The rows of X fall into 3 groups, and each row is roughly a mix of its group's hidden directions.
X (73 x 10):
[[-14  14 -61  34 -43  24   3   3 -18 -23]
 [ 28 -14 -57  23  51 -28 -17 -12  -1  -1]
 [ 21  19 -30  46  41   7   5  36  -3  41]
 [-26 -13  37 -54 -41  34  -1  22   0  -7]
 [ 29   5 -17  14 -24  27  -6 -20 -60 -43]
 [  7 -46 -33 -53  16 -10 -21 -11  12 -37]
 [ 25  38   0  32 -34  45  41   1  -9 -23]
 [-17 -13 -21   4  20 -55 -30 -42  29  24]
 [ 55  20 -24  50  35  -8 -24 -11  -3   2]
 [  0  15 -39  42  10 -35 -18 -46  17  31]
 [ 28  39 -44  33 -28  19 -10 -37  -6  22]
 [ 28  21 -59  48  -2   5 -10 -35 -14   2]
 [-43  -4  25 -36 -43  14  39  17  -8  28]
 [  4  28 -16  37 -28 -17  17 -62  29 -10]
 [ 22 -20 -37  37  36  20 -45 -27  16  13]
 [-30  -1   0  18 -81  -8  15 -12   4 -17]
 [ 44  13 -23 -24 -28  33  -2  43  11  39]
 [ 46   7 -28 -23  -5 -15  12 -57   6  36]
 [-52   0  14 -24  -1  53  20 -26 -21 -27]
 [ 11   1 -55  33  36 -28 -26 -18  11  33]
 [ -3  24  11  38   6 -23  36 -48 -28  37]
 [  2  39  16  65  -6 -12   0 -16 -36  27]
 [ 28 -15  15 -16 -13 -56 -37 -34  36  -2]
 [ -8  21  31  45   6  13  19  57 -24  25]
 [-17  -9  51  20  36 -14  23  53 -16   5]
 [ 47  21 -40 -23   0 -53 -23  15   0 -16]
 [-31 -28  22   6  40 -33 -13 -23   3 -53]
 [ 36 -12 -39  12  56 -16  23  14  30 -21]
 [  6  15  33 -10 -46  44  32   9 -19 -39]
 [-13  18  41 -31   8  -3  50  47 -23   9]
 [ 27  33  -6  68  13 -20  23 -27 -12  -6]
 [ 11   4  19 -24 -19  18  30  58  -5  49]
 [ 27   6  17  22  23 -19  22  60  -1  44]
 [-22  41  25  34 -49  -2   4 -38   0  26]
 [-59 -13   5  11  -4   2 -24 -13   2 -62]
 [  6   2 -29  15  -2 -37   4 -64  38 -21]
 [ 31   9 -43 -17 -24 -45 -35 -20  10 -31]
 [-16  -3  65 -22 -16  19   6  36 -39  -7]
 [-13  -3  37  -1  52  35  30  31 -14  31]
 [-31 -23  70  -3 -26  -4  16 -22  20  15]
 [ 16 -24 -31  58  -7   5 -38 -27  28  17]
 [ 56  12 -17  41  40  -2 -32  23   4  -6]
 [-29  -5  15  49  34  -8 -27  11  -6 -54]
 [  9 -26 -10 -40   1  17 -36  47  29 -37]
 [ -2   9  31 -15 -25   8  52  -6  51 -36]
 [ 58 -24   0 -24  50 -25 -13  20  19   0]
 [-44  -2   2  40 -44  41  32   8 -13   3]
 [ 16   7 -40  56 -46 -17   1  29   3  12]
 [ 13  22 -72   1  20  24 -12  10 -28 -26]
 [ 15  27 -72  14 -24  -4  -5  20 -20 -26]
 [ 31 -12   7   9  60 -12  33  43   1 -26]
 [ 23 -15 -12 -23   2  24 -37  63  25 -24]
 [ 25  19 -23  42  44   6  26  40  18  26]
 [ 20 -36 -19 -19  22 -15 -30 -13 -50 -42]
 [-46 -31  20  -7  17  -8 -23  12  10 -62]
 [  5 -22  49  -8  29 -27  -4  17 -52 -31]
 [ 23  -8  -7  22  50 -38 -17 -49   2 -25]
 [ 69  -8 -24  -4  41 -18 -26  -5  18  -2]
 [ 22 -22 -49 -16  32  31 -21  45 -19   7]
 [ -7 -43 -34 -53  -2   5 -48  -8 -13  -9]
 [ 39 -11  10 -28  56 -28 -37 -17  20  10]
 [-21   6   5  44  27 -30   0 -60 -16 -23]
 [ 37  12  10  -5  -5  16  21  59  -5  52]
 [ 24 -11  48 -30  55 -24  -8   4  15  27]
 [-23  10  46 -30 -51  40  17  18   2  -3]
 [-21  -4   5 -48 -50  31  19  37   5  23]
 [-38  -8  35 -47  -3  19   2 -48  -2 -30]
 [-46 -15  47   7  10  50  31  -4  -8  16]
 [ 23  20 -69 -13  -8 -13 -28 -10 -11 -39]
 [  0  15  22 -10 -24   6  49  21 -17  63]
 [ 10 -33  10 -40  39  13   8  60  -3 -17]
 [ 34 -15   4  51  22 -14 -12  26  22  50]
 [ 26  -5 -24  17 -48 -50 -31 -19  27  -9]]

One row of each group comes first, with its name. Which group is each row after those in?
[ 24  17  28 -35 -17 -62  18  34   3   3] -> (51)
[ -6 -19  22 -25  22 -45  35 -55  -5  15] -> (95)
[ -5  23   3  28  19 -21  35   4  65  29] -> (37)

[ 27   7  -2 -11  76  13   0  32 -13  21] -> (51)
[-38 -16  46  20  30  -9   4  49 -11 -26] -> (95)
[-35  19 -30 -20 -41  23  14 -15 -27 -48] -> (51)
[  4   1 -39  35  38 -29 -36  -8 -13  44] -> (37)
[-21  -9  51  10  32  32  35  27  -7  36] -> (51)
[-45  18  -6  -5 -63  42   7  15  -6   7] -> (95)
